One turning vector, and how many steps it has turned:
The counts run from 0 to 523.
[-3.01 -0.68  1.09 -1.89 -0.17  0.27  2.05 -2.44 -1.39  3.04  3.15 -0.29
 -1.64  0.91 -0.46  0.52 -0.45  1.62  0.49  0.13 -0.79  0.68  1.09  5.84
 -0.27 -1.50  0.19  1.61 -1.85  3.28  1.22 -0.75 -0.94  2.09 -0.86 -2.89
 -0.89 -5.51  2.88 -2.79  0.44] => 195
[-6.36 -4.14 -0.17 -2.75  1.13  1.78  1.54 -1.02 -1.29  0.90  0.97  0.22
 -0.29 -0.47 -2.17  1.37  0.49  1.61  1.45  4.04 -0.88 -0.88  0.84  0.69
  1.54  0.64 -3.05  0.94 -1.56  2.40 -0.13  2.38  1.31 -1.30 -1.48 -2.24
 -2.96 -3.15  2.29 -0.54  2.98] => 475
[ 2.77 -4.11 -0.41 -2.09 -0.09  0.63 -1.10  0.62 -0.75  2.60 -0.08  2.80
 -2.09  1.67 -2.55  1.98  0.70 -1.66  4.54  0.73  0.05 -2.98  1.46 -0.55
 -3.43  1.20 -0.08 -4.13  2.13 -2.50  0.38  2.14 -0.29  3.11  0.81  1.34
 -2.68  1.81  0.32  0.45  1.23] => 423
[-0.66 -0.83  1.46  0.06  3.69  2.21 -0.18  2.55 -0.65  2.47  0.86  4.05
 -5.63 -0.38  1.88  0.73 -1.57  0.80  3.56  0.22 -2.06 -2.24  1.60  0.61
  0.05 -1.28  0.50 -2.96 -2.24  2.31  1.92  1.26  0.95 -2.94  1.36 -1.09
  2.28 -2.64  0.32 -1.63 -0.77] => 79
[ 0.63 -4.87  0.37 -0.77 -0.96  0.77  0.86  2.29 -2.19 -2.11 -0.11 -0.51
 -1.48 -2.26  0.87 -0.74  0.00  1.84  2.42  0.02 -1.68 -2.90  3.77 -2.37
 -3.06 -3.15  0.47 -0.04  2.55  0.16  1.03  1.70 -1.06  0.27  0.03 -0.99
 -0.18 -3.46  2.63 -0.05  5.18] => 343
[ 0.20 -1.91  0.33 -2.89  0.27  2.66 -0.12  1.44 -1.35  1.60  2.54  0.05
  0.53 -2.77 -2.02 -1.42 -0.17  0.73  2.73 -1.15 -0.10 -3.40 -0.06 -0.70
  0.08  0.01 -1.39  2.93  2.38  0.09 -0.21  5.36  1.05 -0.72 -1.01  0.14
 -3.46 -3.55  3.85  3.29  2.33] => 325
[-3.65  1.69  1.22  1.06 -0.01  1.76  1.58 -1.25 -1.75  2.50  3.17 -0.88
 -0.49  1.14  1.67  0.94 -0.25  2.83  0.19 -0.42 -1.74 -0.47 -0.24  5.79
 -0.25 -2.09  1.81  1.33 -0.88  3.02  1.77  0.11 -0.58  1.55 -1.35 -2.67
  0.52 -5.87  1.71 -1.85  1.51] => 60
[ 0.30  0.91 -0.13  1.97  0.46  5.22  2.09  1.34  1.43  3.49  3.89 -1.47
 -3.01  1.10 -1.62  0.49  0.19  2.52  1.18 -1.07 -1.98 -1.04  0.13  2.93
 -0.44  0.49  2.42 -0.91 -1.34  4.90 -0.58  1.85 -0.42  1.54 -0.58 -0.89
  1.91 -2.54  0.20  3.94  0.08] => 372
[ 1.88 -1.98 -2.52 -2.29 -0.78  2.87  1.12  2.31  1.27  1.85  1.61 -0.85
 -6.29  0.76 -0.41  0.02 -2.86 -0.59  0.30 -1.97 -1.73 -0.85  1.65  0.23
 -1.43  0.05  0.87 -3.82  0.17  2.82  2.02 -2.16 -1.16 -3.73  3.06 -1.07
  1.51 -2.14  0.80 -1.92  0.13] => 375
[-1.16 -0.38  3.30 -0.57  2.58  2.83 -4.60  1.70  1.16 -1.32  4.36 -0.33
  0.30 -2.18 -1.43  2.65 -0.87  1.44  1.35 -0.33  1.67 -1.05 -1.14  2.69
 -1.49  2.54 -0.57  2.24  3.82  1.98  3.22  2.85 -0.12  0.61 -1.09  1.06
 -0.59 -1.44  0.02  1.76  0.97] => 453
[-1.07  1.53  1.09 -4.58  0.42  1.11 -1.03 -1.31 -0.30  3.10  1.48  1.28
 -4.21  2.41 -2.02  3.92 -1.30 -2.96  1.13  3.12 -2.34  3.70 -0.19 -0.54
 -0.69  3.96 -0.93  0.54  1.31  3.24  1.42  2.40 -0.82 -1.18 -0.30  0.66
  0.98 -0.59  0.95  2.20 -1.88] => 428
[ 2.07 -1.55 -0.80 -1.55 -2.10  1.33 -0.41 -1.54 -1.67  2.03  0.43  1.26
 -2.00  3.75 -2.67  2.56  1.31 -0.17  1.45  1.15 -3.46 -0.05  2.08  2.22
 -4.84  2.00  0.43 -1.36  1.03 -1.63 -1.01  0.87 -2.36  5.82 -3.12 -0.24
 -0.49  1.38  1.77  1.09 -0.46] => 425
[ 1.11 -5.99 -1.05 -4.75 -2.05  1.32 -1.69 -0.20 -1.50  0.10  1.08 -0.43
 -1.37  1.74 -2.35  1.87 -0.23 -3.90  2.10 -0.39  2.84 -0.27 -0.32  1.20
 -1.74  0.72 -0.66 -2.81  4.08  1.96  2.31 -0.71 -0.60  0.29  0.58  2.76
 -2.44  1.76 -0.33 -0.96  2.55] => 144
[-1.66  0.53  1.82 -1.10  1.56  3.03 -2.54  0.99  0.13 -1.82  4.05 -0.13
  2.84 -1.45 -2.10  2.01  1.36  1.52  0.41 -0.40  0.41 -1.06 -1.30  2.39
 -0.94  2.97 -0.16  3.35  4.70  1.71  2.15  4.04 -0.22  1.12 -1.64  1.33
 -1.04 -1.36 -0.40  3.43  1.10] => 452
[-0.68 -3.42  0.80  0.45  1.60  1.56  1.32  2.74 -2.97  0.38 -0.68  3.00
 -3.08 -0.37  1.58  0.80  0.95  0.04  4.12  0.71 -0.60 -3.59  0.18  1.39
  0.58 -2.12  0.48 -3.72 -0.25  2.66  1.23  0.69  1.35 -2.97  1.46 -0.82
  2.91 -3.27  0.08 -2.37  0.93] => 215
[-1.00 -4.33  0.01 -5.64 -0.16 -1.24  0.48  0.93 -1.49 -1.93 -0.06  3.49
 -0.20  1.01 -3.42  2.16  1.44 -2.35  0.88  1.88  0.16  0.63  0.75  0.11
 -2.81  1.95 -1.40 -2.48  4.50  0.40  2.88 -0.76 -0.43  0.27  2.17  0.55
 -1.07  0.24 -0.22 -3.43  1.32] => 296
[ 0.15  1.34 -1.00 -0.24  0.63  3.16  4.14  0.45 -1.72  2.17 -0.99  2.76
 -1.27  4.20  0.54 -0.87  2.16 -0.13  1.71  0.97 -3.64 -0.49  2.03 -1.64
 -0.57 -0.34  3.08 -0.31  2.15  2.96  0.06  4.86 -0.63  0.44  1.42 -0.14
  1.08 -1.03 -1.33  4.58  1.69] => 388
[-0.29 -4.39  1.09 -2.77  0.28  2.27 -4.16  1.14  0.80 -1.16  3.61 -0.57
 -1.59 -2.10 -1.42  1.75 -1.89  2.08  0.29 -2.16  0.61 -1.59  0.49  4.50
 -2.71  1.64 -2.43  0.44  0.16  0.43  2.60 -2.67 -0.32  0.55 -2.15 -0.37
 -0.57 -1.19  2.77 -3.76  0.12] => 320
[ 0.78  1.68 -0.76 -3.43 -0.51  2.78 -0.92 -2.21 -1.68  1.13  1.87  3.30
  1.22  3.26 -1.20  0.39  0.48 -0.64  1.16 -0.95 -2.47  0.99  0.15  3.85
 -2.39  2.76  0.54  3.03  2.60  0.43  0.30  2.59 -1.62  4.40 -4.25  1.52
 -1.92  1.67  0.86  1.26 -2.71] => 139
[-2.87 -2.70  1.43 -0.12  2.18  2.63 -1.12  1.22 -3.13 -0.36  1.32  2.32
  1.70 -2.18 -1.17  1.17  2.13  2.30  3.37  2.35 -0.37 -3.50  0.20  0.59
  0.32  0.94 -1.46  1.97  1.29  0.47 -0.43  5.40  1.04  0.75 -3.56  0.21
 -1.34 -2.26  1.94  2.69  2.08] => 173
[-0.18  0.35  1.13 -2.03 -0.39  1.49 -0.57  0.74 -1.38  1.00  2.74  0.61
  1.97 -2.34 -2.66  0.51  0.63  0.40  2.52 -0.18 -0.61 -3.10 -1.25  0.54
 -1.47  1.75 -0.90  2.96  3.17 -1.49 -0.48  5.46  0.42  0.75 -1.82  0.51
 -2.13 -4.15  3.19  4.51  1.39] => 460
[ 1.17 -2.00  2.72 -4.46  0.61 -1.66 -1.28  1.33 -0.96 -0.90  2.34  4.12
 -1.83 -2.56 -2.17  1.85  0.36 -0.43  1.20 -0.78 -0.61 -1.05  0.14  2.97
 -3.05  2.23 -2.47  0.10  1.87 -0.80  2.30 -0.75 -0.22 -0.40  0.23 -1.62
  0.96 -4.17  3.20 -4.65 -1.66] => 25
[ 0.07 -1.56 -0.66 -0.23  0.43  1.99  0.15  0.15 -0.46 -0.71  0.31  1.98
 -4.14  3.67  2.03  1.30  0.00 -0.11  0.55  0.64 -2.20  2.05  2.31  2.97
 -2.63 -0.48  1.80 -4.11  1.40  3.17  3.66 -2.50 -1.98  0.68  0.61 -0.46
  2.84  1.18 -1.96 -3.81 -0.29] => 392
[-4.52  1.20 -2.40  0.69 -0.55  3.27 -0.81 -1.85 -3.82  4.13 -1.23  1.80
  0.50  3.52  1.45  2.84 -0.13 -1.96  1.73  2.77 -1.10 -0.99 -2.65  3.88
  1.23  0.33  1.69 -3.50  0.08  0.51  1.20  1.89  0.40 -1.56 -0.80  0.94
 -0.50 -0.41 -1.76 -0.21  1.19] => 403
[-1.13 -1.93  1.55 -4.24  1.98  1.76 -2.31 -0.83 -0.21  2.39  3.13  1.04
 -1.97  1.62 -2.32  3.62 -1.50 -3.08  3.36  1.01  2.94  1.21 -1.40  2.28
  1.29  2.35 -1.21  0.22  2.01  4.42  3.42  1.44  0.45 -0.27  0.01  2.64
 -1.35  0.24 -1.19  0.50 -0.61] => 142
[ 0.98 -1.60 -3.67 -3.02 -0.73  2.57  3.30  0.66 -2.05  3.58 -0.40  3.82
 -1.77  3.23  0.94 -2.78 -0.93 -0.49  2.25 -2.76 -1.35 -3.00  0.80  3.42
 -0.26 -0.70  1.39 -3.88 -0.34  0.44  0.91 -0.82 -0.53 -1.28  1.90 -0.70
 -1.49 -0.58  0.40 -3.99 -0.42] => 233
[-0.15 -0.13 -3.56 -0.78 -1.56  3.54  6.04  0.50 -2.75  1.36 -1.76  2.23
 -0.70  3.36 -0.37 -2.28  2.49  1.50  0.89  0.56 -5.10 -0.66  1.53  0.15
 -0.61  0.36  1.95 -0.71 -0.44  2.09 -1.87  2.45 -1.16 -0.10 -1.52 -1.40
  1.06 -0.98  0.88  2.55  0.56] => 522
[-0.17  1.08 -1.76 -0.25  0.45  3.94  4.49  0.74 -1.52  1.02  0.34  2.33
 -1.40  2.72 -0.61 -1.67  2.18  2.19  1.04  0.01 -4.59 -0.40  1.64 -0.02
 -0.36  0.58  2.17  0.68  0.26  4.23 -0.83  4.23 -0.59  0.61 -0.78 -0.45
  2.01 -0.84 -0.40  4.29 -0.41] => 523
[-4.54  2.12 -1.84  0.02  1.07  3.99 -3.61 -1.10 -1.80  2.93  0.33  2.51
 -0.55  2.94  1.26  3.35 -1.45 -0.10  0.88  2.80 -1.91 -0.47 -1.25  4.76
 -0.17  2.81  0.24 -1.95 -0.70 -0.23  1.97  0.86 -0.31 -0.42 -2.70 -0.12
 -0.90  0.97 -1.37 -1.48 -1.97] => 267
[ 1.69 -0.01  0.62  1.88  1.11  2.31 -2.86  2.10  1.43  1.24  2.12  0.31
 -2.79  1.22  1.10  2.88 -1.19  1.07  2.04 -0.34 -1.67 -1.61  2.41  0.61
 -4.90  0.97  2.42 -4.77  3.89 -1.80  3.31  0.62 -1.67  3.14  1.52  0.02
  0.56  0.49 -1.54  0.75  2.75] => 112
[-2.06 -4.20 -1.21 -3.33 -1.16  2.28 -2.70 -0.07 -0.71 -0.18  2.66 -0.88
 -1.05 -1.08 -1.70  1.07 -2.13  0.70 -1.07 -0.74 -0.20 -1.40 -0.12  4.87
 -1.55  1.53 -2.51 -0.09 -0.40  0.28  1.64 -2.73 -0.28 -0.37 -2.71 -1.34
 -1.70 -2.16  3.58 -4.46 -0.24] => 321
[-2.63 -0.50  2.23  0.26  1.32  1.70 -1.76 -0.20 -3.56 -0.67  0.81  2.08
  2.79 -0.61 -1.25  2.49  2.49  1.89  2.57  2.70 -0.89 -1.81 -0.66  2.41
 -0.49  0.98 -0.23  3.37  2.81  0.33  0.15  5.44  0.47  2.60 -3.81  0.71
 -1.15 -1.41  0.42  2.89  1.34] => 308
[ 2.10  0.25  2.96 -2.22  1.79  1.04 -2.23  2.04  0.23  0.88  3.86  1.41
  0.49 -2.88 -2.26  0.79 -0.01  0.78  3.31 -1.40  0.14 -3.08 -0.06  0.67
 -2.01  2.02 -0.60  2.98  2.84 -0.40  0.68  5.13  0.32  0.99 -1.17  0.40
 -1.25 -3.69  2.69  3.05  0.15] => 461
[ 2.42 -3.74  2.27 -1.96  0.33  1.60 -3.43  1.09 -2.60 -1.77  1.92  1.81
 -2.77 -2.77  1.21  1.77 -0.97  0.74  2.75 -0.66 -0.12 -1.75  1.84  2.67
 -2.45 -0.24 -1.63  1.55 -0.03  1.01  1.40  0.00 -0.42  1.04 -4.45  0.39
  2.09 -2.38  3.36 -3.01 -1.47] => 176
[-1.81  1.53 -0.32 -2.77  1.26  3.63 -1.23 -1.24  0.25  4.17  2.49  2.06
 -1.29  3.03 -2.71  2.87 -0.58 -1.94  1.30  1.21  0.01  1.14 -2.50  4.42
  0.54  4.50  0.00 -0.29  0.51  3.77  1.44  1.46  0.17 -0.72 -1.01  1.43
 -0.58  0.73 -0.90  1.08 -2.50] => 276
[-0.40 -1.13  0.11  0.41 -0.14  1.41  2.30  0.66 -0.39 -0.22  2.12  0.78
  1.04  0.01  1.18 -2.13  0.58  4.05  0.48 -3.45 -1.90 -2.75  2.63  4.73
 -2.99 -2.80  1.71  1.29  2.06 -0.71  1.81  0.05 -2.00  3.81 -0.36 -1.75
 -1.53 -3.33  1.34 -2.40  1.87] => 58
